X =
[[127 125 135 125 126 125 126 124 126 155 116 129 123]
 [130 124 125 122 118 131 131 126 114 117 121 126 114]
 [120 116 121 117 116 115 120 112 103 121 145 153 129]
 [121 122 121 124 122 120 111 123 128 139 126 127 134]
 [132 140 135 134 126 136 127 143 132 116 152 138 142]]
Indices start at 1.
(1, 1) => 127
(2, 5) => 118
(4, 4) => 124
(3, 3) => 121
(2, 10) => 117
(5, 11) => 152
(2, 4) => 122
(5, 3) => 135
(1, 11) => 116
(4, 10) => 139
(2, 8) => 126
(1, 8) => 124
(4, 7) => 111
(5, 2) => 140
(1, 6) => 125
(4, 9) => 128
(5, 7) => 127
(3, 7) => 120
(3, 1) => 120
(1, 10) => 155
(4, 8) => 123
(5, 4) => 134
(1, 4) => 125
(2, 6) => 131

A =
[[106 120 125 121 122 145 110]
 [145 138 150 142 135 117 125]
 [115 137 128 137 147 136 118]
 [140 124 143 125 105 128 114]
 [116 124 117 132 138 149 146]
 [126 128 140 145 123 158 129]
 [112 127 104 110 136 118 130]
 [114 137 127 138 145 138 119]
 [145 120 125 118 107 117 136]
 [117 123 117 131 138 150 146]
 [134 139 142 134 146 119 121]
 [141 126 127 131 136 131 147]
 [119 133 124 124 121 130 114]
 [117 134 115 127 149 129 144]
 [110 126 104 111 135 119 131]]
Rows and columns are counted from 1.
row 1 col 1 -> 106
row 14 col 4 -> 127
row 15 col 3 -> 104
row 3 col 1 -> 115
row 1 col 2 -> 120
row 5 col 4 -> 132
row 3 col 7 -> 118
row 9 col 2 -> 120
row 10 col 3 -> 117
row 6 col 6 -> 158
row 4 col 7 -> 114
row 4 col 5 -> 105
row 8 col 6 -> 138
row 2 col 4 -> 142
row 13 col 5 -> 121
row 6 col 1 -> 126
row 12 col 4 -> 131
row 11 col 7 -> 121
row 8 col 7 -> 119
row 6 col 2 -> 128
row 13 col 4 -> 124
row 13 col 2 -> 133
row 2 col 1 -> 145
row 4 col 1 -> 140
row 15 col 2 -> 126
row 11 col 5 -> 146
row 15 col 7 -> 131
row 15 col 6 -> 119
row 11 col 2 -> 139
row 5 col 5 -> 138
row 10 col 7 -> 146
row 10 col 5 -> 138
row 3 col 5 -> 147
row 12 col 1 -> 141

data = [[121, 123, 111, 132, 124, 131, 109, 119, 120, 120, 138, 116], [141, 141, 124, 143, 146, 139, 127, 139, 145, 133, 144, 128], [119, 127, 139, 137, 119, 128, 133, 127, 119, 130, 138, 119], [130, 141, 150, 135, 116, 145, 131, 132, 122, 124, 121, 155]]
Rows and columns are counted from 1.
(1, 1) = 121
(1, 12) = 116
(1, 11) = 138
(4, 3) = 150
(1, 10) = 120
(2, 6) = 139
(3, 12) = 119
(4, 6) = 145
(3, 6) = 128
(4, 11) = 121
(4, 8) = 132
(4, 7) = 131
(4, 9) = 122
(4, 5) = 116
(2, 12) = 128
(2, 10) = 133
(2, 7) = 127
(3, 11) = 138
(3, 7) = 133
(2, 1) = 141
(1, 8) = 119

a = [[140, 119, 99, 133], [156, 136, 132, 111], [142, 116, 99, 126], [140, 121, 99, 141], [150, 119, 111, 111], [153, 145, 135, 121], [146, 117, 105, 115], [153, 126, 122, 109], [155, 140, 134, 115], [150, 150, 136, 125], [152, 123, 116, 108], [155, 131, 128, 110], [144, 117, 102, 121]]
Rows and columns are counted from 1.
row 1 col 1: 140
row 3 col 1: 142
row 5 col 4: 111
row 6 col 4: 121
row 10 col 2: 150
row 7 col 4: 115
row 12 col 1: 155
row 3 col 3: 99
row 9 col 3: 134
row 8 col 2: 126
row 10 col 4: 125
row 1 col 4: 133
row 8 col 4: 109
row 1 col 3: 99
row 10 col 1: 150
row 5 col 1: 150
row 12 col 3: 128
row 5 col 3: 111
row 7 col 1: 146
row 10 col 3: 136
row 11 col 4: 108
row 4 col 2: 121
row 12 col 4: 110
row 6 col 1: 153
